A single turn carries every row of the set below to another of its rows. Some are shown first; where does it send the rows asked next?
Q265: [-35 -22  44  20  32   6  -9  -6  10   0 -19 -11  -3   6  13 -15   9   4
  -5  14  -9   9  12]
Q869: [-39 -22  24  13  20   8  17   1  20  -4  12 -35 -16  11  21  -5  18  11
   3  -2 -21  11  13]
Q338: [-33 -27  -9  -1  14 -12  -3   2   6  25  -1   1 -19   8  15 -23  -3  10
  20  37  -8  16  -6]
Q203: [-23 -10  17   0   8 -20   4 -15  32  11   7 -34 -17  11  10  12  24   6
 -10  -9 -17  15  22]
Q91: [-27 -25 -10  -5   0 -26  -9  -6  12  29  -6  -2 -22  12   7 -20   1   7
  22  29  -7  15  -7]
Q504: [-27 -18  34  10   1  -6   0 -12  26  -1 -18 -31 -16  25  13  -4  21   5
  14 -10 -14   3   4]
Q552: [-33 -22 -21  -6  13 -25   3  -2  13  24   4  -6 -17   4   1  -6  -5  18
  12  35  -1  18   6]
Q989: [-26 -18  35  10  12 -26 -13 -14  18  12 -16 -11  -6   8  -3  -5  10  -5
 -24  -4  -4  10  17]
Q99: [-44 -26  43  20  23   7   2  -1  13  -5 -13 -20  -4  10  14 -13   5   8
   4   8 -11   5   6]
Q362: [-39 -22  38  17  31  11  -4   0   9  -3 -12 -12   1   4  11 -15  18  -6
   0  17 -18   2  11]
Q802: [-40 -11  27  11  18  -6  15  -3  29   1  -7 -31  -4  12   3  14   2  21
  -3  -4   0   2  19]
Q214: [-21 -23  29  10  17  -8  -6  -9  12   9  -1 -21 -22  15  22 -19  33 -12
  -9  -3 -25  16   8]
Q355: [-32 -21  34  16   7 -23  -5  -7  17   3 -21 -17  -6  18  -5  -1   8  -2
 -14  -8   0   1  10]
Q531: [-37 -16  22   6  30  15  12  -1  21  -5   5 -28  -4   5  17  -1  26   5
   8  14 -22   5  18]
Q33: [-29 -17  18   7   6 -25  10  -6  25   4   6 -31 -15  17   7   6  22   0
 -14 -15 -10   9  18]
Q836: [-22 -19  -8   0  10 -18   3   2   7  28   5  -4 -14  -6  14 -19  -3  10
  23  36 -10  12  -7]
Q662: [-23  -8  36   4   5  -1  -8 -18  28  10 -25 -26 -14  21  12  -1  16   8
  14  -3 -11   5   6]
Q737: [-24 -22  28   7  14   0  -6  -4  13   4  -6 -17 -12  15  15 -19  36 -20
   0   0 -26   5   8]
Q755: [-21 -22  -6   2   7 -21  -3  -2   7  27   1  -3 -13  -4  10 -20  -1   8
  22  37 -12  12  -8]
Q983: [-31 -26 -14  -2  20 -12   5   4   7  22   5  -4 -18   6  14 -20  -4  14
  17  39  -9  19  -2]
Q641: [-16 -21 -11  -1   5 -31  -3  -5  11  23  -6  -5 -15   0   4 -11   1   9
  23  35  -8  12  -6]
Q555: [-34 -25 -21  -4  20 -20   6   3  10  23   6  -5 -17   2   9 -12  -4  15
  13  36  -4  19   3]
Q58: [-30 -22 -19  -6   4 -31  -1  -6  17  26   0  -6 -18   7   0  -7  -3  13
  15  29  -2  18   2]
Q832: [-16 -18 -18  -2  14 -31   6   2  11  25  -1  -6 -12  -1   8  -5  -1  11
  15  34  -4  15  -1]
Q905: [-26 -15  30   6   6 -20 -10 -10  21  14 -17 -13   0  11 -11   0  18 -15
 -16  -3  -8  -1  13]
Q745: [-32 -32  35  18  12 -10  -2  -6  10  -1  -2 -20 -16  16  15 -20  24 -10
  -9  -5 -22  10   3]
Q246: [-44 -25  29  19  28 -12  13   4  12   1   9 -21  -5   3   6  -2   7   3
 -25   1  -6   9  20]
Q866: [-37 -25  24  16  34 -12   4  -2  13   3  13 -19  -8  -4  11  -3  17   1
 -27   6 -15  20  23]
Q66: [-17 -20 -14  -2   9 -35  -1  -1  11  24  -5  -5 -14  -1   3  -7   1  10
  16  35  -5  11  -3]
Q957: [-30 -15  24   7  28  12  10  -7  24  -3   4 -33 -16   8  26  -1  22  15
   9   8 -22  14  16]
Q312: [-20 -17 -16  -3  17 -24   6   5  11  28   1  -5 -11  -2   8  -9  -7  13
  16  36  -5  13  -1]
Q527: [-41  -8  22   6  20  -6   8  -6  30   4  -6 -23   5  -2  -8  18   8  11
  -6  10  -4  -1  27]
Q101: [-30 -28  -9  -3   7 -16  -7  -3   6  26  -2  -2 -22  12  12 -25   2   5
  21  32 -11  16  -8]
Q847: [-20 -25  -8  -1   4 -29  -5  -4   8  25   0  -4 -16  -4   8 -17   3   5
  25  34 -11  14  -7]
Q243: [-27 -24 -12  -6   0 -33  -6  -6  13  29  -5  -2 -19   9  -1 -12  -3   8
  14  28  -5  16  -3]
Q149: [-40 -19  20  11  32  -5  10   2  17   1  13 -20   0  -6   1   3  21  -2
 -19  10 -18   8  25]
Q834: [-38  -9  29  10  25  -5   3 -11  30   2 -11 -24  -2   1   3  15   0  23
  -5   8  -1   8  24]
Q26: [-22 -10  32   3   5   0  -9 -12  24   9 -25 -21  -7  21   6  -3  22  -6
  12  -1 -16  -3   7]
Q323: [-26  -8  13  -3   6 -17   5  -9  34  11   2 -29  -8  10  -3  13  25  -3
  -8  -7 -15   3  23]
Q377: [-21 -18 -13  -1  16 -20   5   5   7  29   7  -4 -11  -5  12 -16  -4   9
  16  36  -9  13  -4]

Q338 -> Q983
Q504 -> Q745
Q641 -> Q847
Now these:
Q957 -> Q866
Q737 -> Q362

